Some points, one per row:
array([-1.3, -2.5, -0.3, -1.9,  0.3, -1.0,  0.2,  0.8, -2.5, -0.1,  0.5, -2.3,  1.0,  0.1,  0.4,
       -0.1,  0.7, -0.5, -1.3, -1.2, -1.6, -0.6, -0.9, -0.3])
array([-0.1, -0.3,  0.6, -0.3,  0.8, -1.1,  0.0, -0.8, -0.8,  0.9, -0.4,  0.1, -0.4, -0.2,  1.4,
       -0.9,  0.4, -0.4,  0.0, -0.5,  0.3,  0.5, -1.0, -0.4])
array([-0.2,  1.1,  0.1,  1.3,  0.4,  0.5, -0.1, -0.6,  0.1, -0.1, -1.3, -0.9, -0.3, -0.5,  0.1,
       -0.7, -0.5,  0.4,  0.4,  1.0,  0.4,  0.8,  0.2,  0.6])
array([-0.3,  0.6,  0.5,  0.9, -0.5,  1.2,  0.5, -0.4,  0.8,  0.1,  0.4, -0.4, -0.2, -0.8,  0.8,
        1.7, -0.6,  1.0,  1.3, -0.2, -0.1, -0.4,  0.0,  0.2])
array([ 0.6,  0.4, -0.8,  0.6, -0.7, -0.9,  0.2, -0.1, -2.3,  1.5, -1.1,  0.3,  0.3, -0.8,  0.0,
       -0.8,  0.0, -3.7,  2.2, -0.8, -0.1, -0.2, -0.1,  0.8])
array([ 0.3,  0.2,  0.6,  0.0,  1.5,  1.3, -0.1, -0.6,  3.4, -1.1, -0.2,  1.9, -0.2, -0.3,  0.1,
        0.0,  0.3, -2.9,  3.1,  0.1,  1.2, -1.1,  0.5, -0.6])
array([ 1.8, -1.3,  0.1, -1.9,  1.0, -0.1, -0.7, -0.7,  0.9, -0.1,  0.0, -0.6,  1.2,  2.4,  1.8,
        0.0,  1.0,  1.0, -0.2, -0.3, -1.6, -2.7,  0.8,  0.2])
array([-1.0,  0.2, -1.8, -0.1,  0.1, -0.1, -0.4, -0.1, -2.4,  1.4, -0.2,  1.3, -0.2,  0.6,  0.3,
       -0.3, -0.9, -2.7, -0.2, -1.5,  0.5, -1.3, -1.1, -1.0])
array([-1.0,  1.5,  1.7, -1.8, -1.2, -1.4,  0.3, -1.2, -1.3,  0.5, -0.4, -0.4, -1.2,  1.0,  0.6,
       -0.2,  0.0, -0.8, -1.1, -1.3,  1.0,  0.3, -0.7, -1.2])
array([ 0.6,  0.6,  1.6, -1.4,  0.2,  0.1,  0.3, -0.5, -0.8, -1.0, -2.1,  0.3,  1.5,  0.4,  1.1,
        0.4, -0.2,  0.6, -0.1,  0.6, -0.1, -1.4,  0.9,  0.9])
array([-0.9, -1.0, -0.9, -0.7,  1.3,  1.3,  0.2, -0.4, -2.6,  0.4,  0.3,  0.6,  1.1, -1.5, -0.4,
       -0.4,  0.4, -0.4, -2.2, -0.4, -0.5, -1.5,  1.1,  0.8])
array([ 0.4, -1.6, -1.6,  0.6,  0.8, -1.0,  1.9,  0.8,  1.6,  2.0,  1.9, -2.2,  1.5, -0.3, -1.1,
       -0.1,  0.6,  1.3,  0.0,  1.1, -0.9, -0.4,  0.3, -1.0])
array([ 0.5, -1.2,  0.1, -2.1, -0.6,  1.0,  0.1, -0.7, -0.2, -0.7, -1.4, -0.4,  0.3,  1.3,  1.3,
        0.7,  1.0, -1.0, -1.0,  1.0, -0.9, -1.6,  1.6, -0.3])
array([-1.4,  1.3,  0.6,  2.2, -0.1, -1.4, -0.4,  0.6, -1.3,  0.6,  0.0,  0.3, -0.5, -0.7, -0.7,
       -0.7, -0.7, -0.7,  0.1, -1.1,  2.8, -0.8, -1.4, -0.4])
array([-1.3, -1.3, -1.0,  0.6, -0.1, -2.3,  0.9,  1.7, -4.1,  1.2,  0.5, -0.5,  1.1, -1.2, -0.9,
       -2.1, -1.0, -1.3, -3.5, -1.8,  1.1,  0.3, -1.2, -0.4])
array([-0.2, -0.8,  0.1, -1.6,  0.6,  1.3, -0.2, -0.1,  1.1, -0.5, -1.1, -0.3,  0.3,  0.4,  1.3,
       -0.6,  1.4, -1.5,  0.8,  0.5, -0.9,  0.2,  1.9, -0.1])
array([ 2.4,  0.7,  0.2,  2.1, -0.2,  0.8, -0.6,  0.1,  1.6, -1.8,  0.2,  0.4, -1.0, -1.4, -0.1,
        0.1, -0.3,  0.7,  2.2, -1.9,  1.0,  0.8, -0.7,  0.3])
array([ 0.2, -0.6, -0.2, -2.0,  0.4,  0.1,  1.5, -1.1,  1.9,  0.1, -1.0, -0.9, -0.9,  1.7, -1.2,
        0.1, -0.2,  0.7,  0.0,  1.2, -4.4,  0.3,  1.5, -0.3])
array([ 0.5, -1.0,  0.2, -2.1,  1.3,  0.7, -0.5, -0.6,  1.3, -1.5,  0.3,  1.2,  0.0,  1.0,  0.3,
        2.1,  0.8,  1.2, -1.8,  0.8, -1.0, -0.5,  2.7, -0.3])
array([-0.7,  0.3, -1.1,  1.2, -1.4, -1.0, -0.5, -0.4, -1.6,  0.6, -0.8, -0.1, -1.5, -2.5,  0.7,
       -0.1,  0.1, -2.1,  1.2, -1.8,  5.0,  0.5, -1.0,  1.9])
array([-0.3,  0.8,  0.9, -1.1, -3.4,  0.5,  1.2, -0.4,  1.4, -0.7, -0.6,  0.1, -0.1,  1.1, -0.2,
        0.8, -1.2, -0.3,  1.1,  0.4,  0.5, -1.1, -1.2, -0.2])
array([-0.1,  0.9, -1.1,  1.2, -1.1,  0.7, -1.2,  0.4,  0.0, -1.0,  1.3, -0.6,  0.0, -1.0, -0.1,
       -0.7, -0.4, -1.5, -1.3, -0.8,  0.7,  0.0,  0.3,  1.6])
array([-0.9, -0.2,  0.0,  1.5,  0.9,  0.5,  0.3,  1.5,  0.5,  0.4,  0.8, -1.1, -0.6,  1.4, -1.5,
       -0.6, -1.5,  0.1,  0.5,  0.5,  0.3,  0.6, -0.8,  0.8])
array([ 0.9,  0.3,  0.2,  1.5,  0.3,  1.0,  0.5,  0.1,  1.7,  1.1,  0.1,  0.4,  0.1, -0.3, -0.3,
        0.4,  0.8,  1.3, -1.0,  0.4, -0.9,  1.3,  0.3,  0.5])
array([ 0.6, -0.3, -1.0,  0.7,  0.2, -0.1,  2.8,  0.9,  0.0,  0.5,  0.3, -1.2,  1.0, -0.6, -0.3,
       -0.2,  0.0,  1.0, -2.1,  0.1, -0.5,  0.4, -1.3,  0.1])
array([-1.4, -1.8,  0.1,  0.4, -0.8, -1.8,  0.2, -0.2, -3.1,  0.4, -0.4,  1.1,  0.7, -0.3,  0.6,
       -1.4, -0.9, -1.9, -0.2, -2.7,  2.1, -0.7, -1.3, -1.1])
array([ 1.2,  0.6,  0.9, -2.1,  0.0, -0.5,  0.7, -2.0, -0.3, -1.1,  1.0,  0.9, -0.5,  1.3,  0.9,
       -0.4,  0.3,  0.1,  0.5, -0.6,  1.3, -0.7,  1.3, -1.3])
array([ 0.4, -1.4, -1.4, -1.1,  1.4, -0.2,  0.0,  1.6,  0.1,  1.0,  1.3, -0.7,  1.2, -0.6, -0.9,
        0.0, -0.7, -0.2, -2.3, -0.6,  0.1,  0.7, -0.3, -0.2])
array([ 0.5,  0.3,  0.3, -1.1,  0.7, -0.5, -1.3,  1.3,  0.9, -1.1, -0.1,  0.0, -0.3,  0.4,  1.7,
        0.3,  0.3,  0.7,  0.7,  1.7, -4.0,  0.4,  2.0, -0.1])
array([ 0.3, -0.2,  0.5,  0.6,  1.1,  1.2,  0.0, -1.2,  2.2, -0.3,  0.9,  0.2, -0.2,  0.0,  0.6,
        0.2,  0.0,  1.8,  0.7,  1.1, -0.9,  0.8,  0.9, -0.3])
array([ 1.0, -0.2,  0.4, -1.5, -0.4,  0.7, -1.0,  2.0,  2.8, -0.3, -0.3,  0.0, -0.6, -1.3,  0.3,
        0.4,  0.5,  3.0, -0.3,  1.4, -1.5,  1.3,  0.9, -0.6])
array([-1.4, -0.1,  1.0,  2.1,  1.1,  1.0, -0.5, -0.3, -1.4,  1.3,  0.9,  2.8,  1.6, -0.5,  0.2,
        1.0, -1.0,  0.2, -0.5, -0.9,  0.4, -1.7, -0.2,  0.2])
40 more points follow, each with its number after it:
array([-0.1, -2.3, -1.2,  1.3,  0.3, -1.8,  1.2, -1.2,  0.2,  1.5,  0.9, -1.0,  0.2,  0.0, -1.0,
       -0.7, -0.6,  0.4, -1.4,  1.0,  0.2,  0.1,  0.0,  0.7]) 0
array([-0.1,  0.9,  0.0,  0.9, -0.4,  0.4, -1.5, -1.4, -0.2,  0.2,  0.1, -1.0, -0.3, -1.2,  0.7,
       -0.7,  0.4, -1.2, -0.5, -0.4, -0.3,  1.5, -1.3,  0.8]) 1
array([-1.2,  0.1, -2.2, -0.6, -0.5, -0.7, -0.2, -0.8, -2.1,  0.7,  0.4,  0.3,  0.0, -0.3, -0.2,
        0.2,  0.4, -3.5, -0.3, -1.4,  1.0,  1.0, -0.4, -0.1]) 2
array([ 1.2,  0.5,  0.8, -1.1, -0.7,  1.3, -0.3, -0.5,  3.6, -1.6,  0.3,  0.2,  0.8,  3.2,  0.8,
        0.6,  1.2, -0.3,  2.3,  1.2, -1.4,  0.3,  1.3, -0.1]) 3
array([-0.9, -0.8, -1.5,  1.7,  1.6, -0.3,  0.2,  1.0, -0.5,  1.1,  1.3,  0.5,  0.5, -0.4, -1.3,
       -0.8, -0.8,  1.7, -0.9, -0.6,  1.6, -1.4, -1.5,  0.8]) 4
array([ 0.2,  0.9, -0.8,  0.8, -1.3,  2.6,  0.7,  0.7,  0.3, -0.4, -2.1,  0.0,  0.1,  0.5, -0.2,
       -0.1, -0.1, -1.6,  1.1, -1.3,  1.7, -1.1, -0.7,  0.4]) 5
array([-0.1, -0.2,  0.5,  0.8, -1.5,  0.9,  0.3, -0.5,  1.8, -0.2,  0.6,  0.6, -0.3, -0.7, -1.1,
        1.7,  1.2,  0.5,  1.4,  0.1, -0.1,  0.2, -0.1, -0.5]) 6
array([-0.5, -0.8, -0.6, -3.0,  0.0, -0.1, -0.3,  0.1,  0.1,  0.0,  0.2,  0.1,  0.6, -0.6,  0.2,
       -0.3, -0.4, -2.5, -0.2, -0.5,  1.0, -1.6, -0.7, -0.5]) 7
array([-0.3,  0.5,  1.0, -2.1,  0.2,  0.3,  0.2,  0.9, -0.7, -1.1,  0.4,  1.0,  0.9,  1.4,  1.0,
        0.9,  0.6,  1.1, -0.3,  0.3, -3.7, -0.8,  1.2, -0.2]) 8
array([ 0.1,  1.0,  0.9,  0.7, -1.0,  0.1, -0.6,  0.1,  1.2, -0.1, -0.8, -0.1, -0.3,  0.5, -0.3,
        1.0,  0.5, -0.3, -0.1,  0.5, -1.1, -0.2,  0.3,  0.2]) 9
array([ 1.3,  0.4, -0.5, -0.1,  0.5, -0.2,  0.7,  0.3,  0.0,  0.2, -0.6, -1.0, -0.2, -0.2,  0.8,
        2.5, -1.1,  0.5,  0.4,  0.9, -0.6,  0.0,  0.4, -0.7]) 10
array([ 1.0,  0.0, -2.7,  0.7,  0.7,  0.4, -0.4,  2.4,  0.4,  1.2,  0.2,  1.0, -0.8, -1.4, -1.4,
       -0.3,  0.1,  0.9, -0.8,  1.6, -1.2,  1.5, -0.5,  0.1]) 11
array([ 1.5,  1.7,  1.6, -0.7, -0.3,  1.2,  0.2, -0.3,  2.1,  0.1, -0.2, -0.3, -1.1, -1.1, -0.2,
        0.1,  0.7,  1.5,  1.8,  1.8, -0.2,  3.7, -1.6, -0.2]) 12
array([-1.4, -0.8,  0.0,  1.0, -0.3, -1.1,  0.1,  1.3, -1.3,  0.3, -1.0,  0.7, -0.5,  0.5, -0.5,
       -0.7, -1.3, -0.3,  0.2, -1.0,  1.3, -0.5, -0.4,  0.6]) 13
array([ 0.3,  1.0, -0.6,  2.1, -2.6, -0.4, -0.3,  0.0, -3.2,  0.5, -0.2,  0.7, -0.6, -1.3, -0.6,
        0.5,  0.7, -0.3,  2.1,  0.1,  0.5,  8.6, -0.3,  1.3]) 14
array([-0.5,  0.6, -1.0,  1.4, -0.8,  0.0, -1.1,  0.9, -0.2, -0.9,  0.0, -0.8,  0.4,  2.3, -1.1,
       -0.3, -1.0,  0.6, -0.9,  0.2, -0.3,  0.3,  0.7,  0.6]) 15
array([ 1.1,  0.4,  1.0, -1.2,  0.3, -0.1,  0.0, -0.9,  2.0, -0.4, -0.8, -0.6,  1.3,  1.3,  1.9,
        0.4,  1.5,  1.1,  0.6,  1.2, -0.5,  1.2,  1.3, -0.6]) 16
array([-2.8, -0.4, -1.3,  0.3, -0.6, -0.8,  0.5, -1.2, -0.5, -0.8, -0.4,  0.5,  0.7,  0.4,  0.4,
       -1.8,  0.1,  0.3, -0.4, -0.3,  0.8, -1.2, -0.9,  0.1]) 17
array([ 0.7, -0.7, -1.5, -0.6, -0.4, -1.3,  0.5,  1.0, -0.6,  1.5,  0.4, -1.4,  0.0,  6.1, -0.7,
        0.8, -0.8, -0.9, -0.9, -1.9,  0.5, -0.7, -0.9, -0.7]) 18
array([ 2.0, -0.2, -1.6,  3.7,  0.7,  0.7, -0.4,  1.6, -0.7,  0.1,  1.3, -0.5,  1.3, -1.9, -0.3,
       -0.8, -0.5,  2.5, -0.7,  1.3, -2.9, -0.4,  0.0,  1.2]) 19
array([-0.2,  1.2, -1.3, -0.2,  1.0, -2.4,  0.5,  2.0, -2.6,  2.0,  0.6,  0.0,  1.4,  0.4, -0.6,
       -1.2, -1.0, -0.7, -1.1, -0.1, -0.4,  0.5, -0.6, -0.3]) 20
array([ 0.1, -0.2, -2.7,  0.6, -1.3,  0.7, -0.3,  0.2,  2.1, -0.6, -0.3, -0.9,  0.3,  0.5, -1.0,
        2.0,  0.4,  0.8,  0.7,  0.7, -0.4, -0.1,  0.6, -0.3]) 21
array([ 0.4,  0.5,  1.2,  1.0, -0.6, -0.7,  0.4, -0.2,  0.6, -0.4, -0.3,  0.8, -0.8, -0.9, -0.7,
        1.1,  1.3,  0.3,  1.2, -1.1, -0.8,  1.1, -0.5, -0.1]) 22
array([-0.3,  0.7,  2.0, -1.2,  0.4,  1.1, -1.1, -1.2,  1.7, -0.4,  0.2, -0.2, -0.8,  0.4,  0.7,
       -0.1,  0.2,  0.6,  1.6,  1.1, -0.7,  0.8,  0.5, -0.3]) 23
array([-1.3,  0.7, -0.9,  2.0,  0.1, -1.8,  0.5, -0.5, -1.1,  1.5, -0.3,  0.0,  0.4, -1.1, -0.5,
        0.7, -0.1, -1.1, -1.5, -0.8,  0.3, -0.5, -1.1, -0.6]) 24
array([ 0.1,  1.2,  0.5, -0.9, -0.2,  0.2, -1.7,  0.2, -0.3,  0.3, -0.1, -0.4, -0.4, -0.8,  0.2,
        0.4,  0.0, -1.3,  1.8,  0.3,  0.6,  0.0, -0.3,  0.6]) 25
array([-1.5,  0.3, -0.6,  0.7, -1.9,  0.0,  0.0, -1.3, -3.3,  0.4,  0.0,  1.3,  0.1,  0.2, -0.1,
       -0.3, -0.3, -1.4, -0.6, -0.4,  1.6, -0.3, -1.1, -0.1]) 26
array([ 0.2, -0.4,  1.0, -1.1,  0.8, -0.6,  0.5, -0.2,  1.0, -0.4,  0.2, -1.1,  0.5,  1.2, -0.9,
       -0.4,  0.2,  0.5, -1.1, -0.5, -0.5,  1.5,  2.8, -1.0]) 27
array([-0.8, -1.0, -0.2, -2.2, -0.1, -0.3,  0.0,  0.5, -1.8, -0.1, -1.8,  0.3, -1.6,  0.2,  0.0,
        0.5, -0.2, -2.7,  1.4, -0.9, -0.1, -2.5,  0.2,  0.0]) 28
array([ 0.7,  0.8, -0.6, -0.3,  1.9, -1.2,  3.0,  0.7,  1.7,  0.5,  0.2, -1.7,  0.5,  0.6,  0.5,
        0.8,  0.9,  2.4, -0.4,  0.7, -0.9,  0.2,  0.4, -0.3]) 29
array([-0.7,  0.0, -0.9,  1.6,  0.1,  0.2,  0.3,  1.0, -0.2,  1.0, -1.3,  0.0,  0.1, -0.8, -3.1,
       -0.1,  1.2, -3.0, -0.8, -1.0,  0.9, -0.1, -0.9,  0.0]) 30
array([ 1.4,  1.3,  1.2,  1.6, -0.1,  1.5, -0.3, -0.8,  3.7, -1.2, -0.2, -0.5, -1.2,  0.7,  0.5,
        0.6,  0.0,  1.1,  2.2,  1.7,  0.0,  2.1, -1.0, -0.8]) 31
array([ 0.2, -0.1,  0.4,  2.7, -0.6,  2.3, -0.4,  1.1, -0.7, -0.3, -1.1, -0.3, -0.1,  0.2,  0.1,
        0.2, -0.3,  1.1,  0.7, -0.5, -0.5,  0.1, -0.7, -0.7]) 32
array([ 0.0, -1.2, -1.0,  0.1, -0.5, -0.1,  0.0, -0.1, -0.1,  0.1,  0.3, -1.4,  0.9, -0.5, -0.9,
       -0.4,  0.1, -1.8, -2.9,  0.4,  0.2,  0.1,  0.1,  1.5]) 33
array([ 0.7, -0.3,  3.5,  1.1, -0.7,  2.4,  0.2, -1.3,  4.2,  0.3, -0.4,  0.0, -1.4,  0.8,  0.3,
       -0.3,  0.4,  1.5,  1.1,  1.5, -1.2, -0.4,  1.0,  0.6]) 34
array([ 0.2,  0.2, -0.8,  0.6,  0.4,  0.0, -0.5, -0.4,  1.2, -1.0,  1.4, -1.3, -0.8, -1.0, -1.7,
       -0.3,  0.4,  0.0,  0.0,  0.5, -0.2,  0.8, -0.5,  0.1]) 35
array([ 1.0,  5.1, -0.3,  0.5,  0.5,  0.3,  0.3,  0.3,  0.2,  0.6,  0.7, -0.3,  0.3, -1.5,  0.7,
        0.7,  0.4,  0.6, -0.3, -2.7,  1.0, -1.9, -0.1, -0.1]) 36
array([ 0.8, -0.7, -0.1, -0.5, -0.5, -0.8, -0.7,  1.1, -2.4,  1.4, -3.3,  0.4,  1.3, -0.8, -0.4,
        0.3, -0.2, -0.2,  0.0,  0.2, -0.7,  1.1,  0.5,  0.2]) 37
array([ 0.4,  1.7,  1.1,  0.9,  0.3,  2.3, -1.0, -0.6,  3.6, -1.4, -0.7, -2.1, -2.3,  0.5,  1.5,
       -0.8,  1.0,  0.9,  1.9,  1.4, -0.7,  1.8, -0.3,  1.8]) 38
array([ 0.1, -0.1, -0.6, -0.5,  0.0,  0.0,  0.4,  0.8, -1.3, -1.7,  0.4,  0.2, -0.1, -0.4, -0.3,
        0.1, -0.3,  0.2, -0.3,  1.4,  0.4, -0.9,  0.7, -0.6]) 39
Which two of these numbered points are nearest to each point below, looking only along the 4 directions in which the first points spread most? Their numbers follow each, nearest first.
array([ 0.5, -0.3, -1.2, -0.2, -0.6, -0.9,  2.7,  1.1,  0.1,  3.1,  1.1, -2.1, -0.1, -0.7, -0.8,
       -0.9, -0.8,  0.6, -1.4,  0.3, -1.0, -0.3,  0.0,  0.5]) > 0 33
array([ 0.4,  0.9,  0.3,  3.7, -1.3,  2.2, -1.5, -0.6,  4.5, -1.2, -0.4,  0.2, -2.0,  0.6, -0.1,
        0.1,  0.1,  2.6,  3.6, -1.0,  0.0,  0.9, -1.3,  1.8]) > 31 38
array([ 0.6,  0.1,  1.6, -0.4, -0.2,  2.4, -1.1, -0.3,  3.7, -1.1, -0.6,  0.3, -0.7, -0.6,  0.8,
        0.4,  0.0,  0.8,  2.2,  0.6, -0.8, -1.0,  0.2, -0.6]) > 34 23
array([ 0.6,  0.7,  0.7,  2.0,  0.4,  0.7,  0.3, -0.1,  2.1,  0.9, -1.4,  0.0, -3.2,  0.3, -0.3,
       -0.8,  0.2,  1.4,  1.5,  0.9, -0.1,  0.9,  0.4,  0.0]) > 12 6
array([-0.6, -0.2, -0.4,  0.7,  0.0, -1.7, -0.4,  0.8, -3.6,  0.6,  1.1, -0.1,  0.3,  0.1,  1.2,
       -0.4, -0.2,  0.0, -1.5,  0.0,  1.0, -0.1, -0.8,  1.3]) > 24 20
array([ 0.5, -2.0,  0.8, -2.0, -0.1,  0.6,  0.5, -0.9, -0.6,  0.7, -0.1, -0.3,  0.1,  2.3,  2.2,
        0.5, -0.9,  0.3, -0.2, -0.7, -0.6, -0.6,  0.8,  0.4]) > 8 7
array([-0.6, -0.8, -1.8,  1.7,  1.0, -0.1, -0.7,  1.0, -0.5,  1.2,  0.0,  0.6,  0.4,  2.5, -0.6,
       -0.2, -0.1,  0.5, -1.1, -0.8, -0.3, -1.4, -1.2, -0.7]) > 33 0
array([-0.2, -0.2, -0.8,  0.3, -0.2,  0.2,  0.1, -0.7,  0.9,  0.2,  0.0,  1.3,  0.5, -0.3, -1.0,
       -1.7, -0.3,  0.2,  0.4, -0.2,  1.4, -1.8, -0.7,  0.5]) > 36 1
array([-1.3, -2.2, -1.1,  1.1, -0.3, -0.8, -2.3, -0.7, -1.4, -0.4, -1.1,  0.5, -0.8, -1.2, -0.4,
       -0.4, -0.3, -0.1, -0.6, -0.9,  1.4,  0.2,  0.1, -0.4]) > 13 30
array([-2.0,  0.6, -1.4, -1.7,  0.0, -1.0, -0.3, -0.2, -0.3,  1.0, -0.2,  0.3,  0.4, -0.5,  0.8,
        0.5, -0.3,  0.2, -1.3, -1.1,  0.9,  1.0,  0.4,  0.5]) > 37 17
array([-0.3,  0.5,  0.6, -0.2,  0.1,  1.3,  0.1, -1.7,  1.7, -1.0, -0.8, -3.2, -1.4,  0.3, -0.6,
        0.0, -0.8,  0.7,  1.0,  0.1,  3.0,  0.7,  0.0, -0.1]) > 22 6
array([-0.3, -0.9, -0.6, -1.0,  1.0, -0.8,  0.8, -1.0, -0.4,  0.8,  0.0,  1.0,  1.1, -1.1,  1.2,
       -0.6, -0.1,  0.8,  0.3, -0.2,  0.8, -1.4,  1.0,  0.5]) > 39 37
array([-0.4, -0.7,  0.6, -4.2, -2.5,  0.2,  0.1, -0.9, -4.5, -0.9, -1.4, -0.2, -2.8,  1.3,  1.3,
        0.1,  0.7, -3.2, -0.2, -1.3,  1.1, -0.9,  1.0, -0.7]) > 28 7
array([ 1.7, -0.8,  0.6,  0.1,  3.0, -0.5,  1.4, -0.4,  0.6, -1.4,  0.8,  0.0,  0.7, -0.6,  0.8,
        0.3,  0.3, -1.0, -0.7,  0.2, -1.0, -1.2,  0.8,  0.2]) > 39 10
array([-0.7,  0.4,  0.9, -3.5, -2.4,  0.2, -0.9,  0.0, -2.2, -0.5, -1.2,  0.4, -0.8,  0.8,  1.1,
        0.3,  0.4, -2.2,  0.7, -0.5,  0.3, -0.2,  1.6, -0.2]) > 28 7
array([-0.1,  0.9,  0.2,  0.4,  0.2,  0.3, -0.4, -0.6,  3.0,  0.0,  0.9, -0.7, -2.1,  1.3, -0.8,
        0.2, -0.4, -0.1,  0.3, -2.2, -0.4, -0.3, -0.7, -1.2]) > 22 6
array([-0.1, -0.5, -1.5,  1.7,  2.8, -1.2, -1.7,  0.7, -0.6,  1.1,  1.1, -1.0,  0.9, -1.5, -0.7,
        0.0,  0.3,  1.0, -1.1, -1.3, -0.2, -1.3, -2.2,  1.0]) > 4 0
array([-0.6,  0.4,  0.7, -1.1,  0.0, -0.1, -0.3, -0.6, -0.6, -1.6, -0.9,  0.4, -0.2, -1.2,  0.4,
        0.3, -0.1, -1.6,  1.4,  1.9,  0.1, -0.2,  0.5, -0.6]) > 25 9
array([ 1.0,  0.5,  0.1, -1.5,  0.9,  0.1,  0.4, -1.2,  2.3, -0.7,  1.5, -0.5,  0.0,  0.9,  0.9,
        0.9,  1.0,  0.2,  0.7,  1.0, -1.8,  0.1,  0.7, -0.3]) > 16 23
array([ 1.2,  0.5,  1.9,  2.1,  0.3,  1.6, -0.2, -0.1,  0.5, -2.2, -0.9,  0.8, -2.0, -0.3,  0.5,
        0.2,  0.1, -1.2,  2.5,  0.8,  0.6, -0.7, -1.6,  0.9]) > 5 25
array([ 0.1,  1.3, -0.5,  1.1, -1.1,  0.2,  1.8,  0.3, -3.3,  0.9, -1.1, -0.3, -1.2, -0.7,  0.0,
       -0.3, -3.7, -1.4, -0.1, -2.4,  0.0,  0.3, -0.7,  0.3]) > 13 2
array([ 0.7, -0.7,  0.6, -4.4, -0.8,  0.1, -0.7, -1.1, -3.3, -0.2, -1.4,  0.5, -0.2,  1.7,  2.0,
        0.3, -0.2, -4.9, -0.1, -2.0,  0.4, -0.3,  0.7, -1.4]) > 28 7
array([-1.0, -1.6, -1.4,  0.1,  1.5,  0.2, -0.7,  0.0,  1.1,  0.0,  0.1, -3.0, -0.1,  0.4, -0.6,
        0.4,  0.4,  2.3, -1.0,  0.9, -0.8,  0.6,  0.9, -0.5]) > 29 27
array([-1.0, -0.6,  1.0, -4.2, -1.6, -0.5,  0.4, -0.9, -3.3, -0.4, -3.0,  0.1,  1.1,  1.4,  1.1,
       -0.4, -0.3, -3.3, -0.9, -2.0,  0.8,  1.3,  0.2, -0.7]) > 28 7
array([-0.2,  1.8, -0.6,  1.7,  0.5,  1.4,  0.2, -0.5,  2.2, -0.4, -0.4, -0.5, -1.2, -0.3,  0.4,
        1.5,  0.1,  1.1,  1.3,  0.9, -0.6,  0.3,  0.0,  1.5]) > 6 21
array([-1.0, -0.6, -0.2, -2.0, -1.4, -1.8,  0.0, -1.8, -2.2,  0.1, -0.4, -1.2, -0.6,  1.9, -0.1,
        1.6, -0.4, -0.9,  0.1, -0.5,  0.1,  0.5,  1.3, -0.4]) > 18 28
array([-0.8, -0.3,  1.0, -0.9,  0.6,  0.1,  1.5,  2.5,  1.3,  0.0, -0.3, -0.2, -0.6,  0.7,  0.3,
       -0.9,  0.9, -0.4,  0.6,  1.4, -0.3, -0.2,  0.9,  0.1]) > 10 9
array([ 1.2,  0.5,  1.2, -2.2, -0.2,  3.6, -0.8, -0.5,  1.7, -2.6,  0.0, -0.5, -1.1,  2.1,  1.3,
        2.4,  1.7,  0.8,  0.5,  1.9, -2.0,  0.1,  3.1,  0.6]) > 3 16
array([-0.6, -1.5, -1.1,  1.4,  0.8, -0.4, -0.7,  0.8, -1.5,  0.3,  1.3,  0.0,  1.7,  0.5,  0.5,
       -0.8, -0.4,  1.3, -0.9,  0.3,  0.0, -0.7,  0.3,  1.3]) > 33 4
array([-2.0, -0.3,  0.1, -4.3, -1.9, -0.6, -2.8, -0.9, -3.3, -0.8, -0.1,  0.9, -0.4,  1.1,  1.4,
        0.1,  0.1, -1.3, -0.7, -1.0, -0.4, -1.3,  1.1, -2.2]) > 28 7
array([ 0.8,  2.1, -0.2,  1.0,  0.6,  0.3,  0.0,  0.0,  0.5,  0.5,  0.5,  0.9, -0.1, -1.9, -0.5,
       -1.0,  0.6,  0.6,  1.4,  0.4, -0.3, -0.2, -0.3,  0.6]) > 32 6
array([ 1.8,  0.1,  2.0, -1.6,  0.4, -0.3,  0.0, -0.3,  0.7, -1.5, -0.1, -0.5,  0.2, -0.4,  0.8,
        0.7,  1.3,  0.3,  0.4,  0.1, -1.5,  0.8,  1.5, -0.4]) > 16 23
array([-1.1, -0.3, -0.2, -1.8, -0.3, -0.5,  0.0, -0.6, -0.8,  0.9, -0.3, -0.6,  1.2,  1.7,  0.2,
       -0.4,  0.4, -2.1, -0.1, -0.4, -0.3, -0.2,  0.1, -0.6]) > 7 37
array([ 0.3, -0.4, -0.4,  0.5, -0.4,  0.5,  0.0,  0.8,  0.6,  0.0,  1.8, -0.2,  1.7, -1.7,  0.1,
       -0.4,  0.3,  1.7, -1.5,  0.1, -1.0,  1.2,  1.4,  0.6]) > 11 19
array([-0.9,  1.8,  1.6,  1.4, -0.3,  1.7, -0.1, -0.8,  0.9, -0.9, -0.1,  2.7, -1.5,  0.5, -0.9,
       -1.1, -0.4,  1.6,  2.7, -0.1,  1.8, -0.8, -0.4, -2.5]) > 5 25
array([ 0.6,  2.2,  0.7,  3.0, -0.4,  1.6,  0.5,  0.9,  2.9, -1.1,  0.3,  1.1, -0.8, -0.7, -0.7,
       -0.1, -0.4,  1.0,  3.7,  0.9,  0.4,  1.5, -1.9, -0.8]) > 31 12
array([ 1.1,  0.7, -0.1,  0.9, -0.1, -1.5, -0.8,  0.4,  1.2,  0.1,  0.9,  0.0,  0.3, -0.2, -1.6,
       -1.4, -0.3,  0.4,  0.9,  0.4, -1.3,  0.5,  0.1,  0.4]) > 35 21
array([-0.1, -0.1,  2.1, -0.8,  0.1,  1.3,  0.5, -0.2,  2.3, -1.3, -2.3,  0.8,  0.2,  1.0,  0.6,
        0.7,  0.7,  0.4,  0.8,  0.4, -0.7,  0.9,  1.6, -0.3]) > 23 16
array([-0.4,  0.3,  1.8,  1.3, -1.2, -0.4, -0.1, -0.3, -1.5,  0.3,  0.3,  0.5, -1.0, -0.6, -0.3,
       -0.9,  1.1, -0.2,  0.5, -1.8,  1.1, -0.4, -1.2, -0.3]) > 13 1
array([-0.8, -1.0, -0.9, -2.4, -0.8, -1.1, -0.4,  1.4, -2.0,  1.0, -0.5,  0.2, -0.7,  0.0, -0.1,
        0.6,  0.2, -0.7, -1.2, -0.5,  0.4,  1.7,  0.3, -0.4]) > 18 37
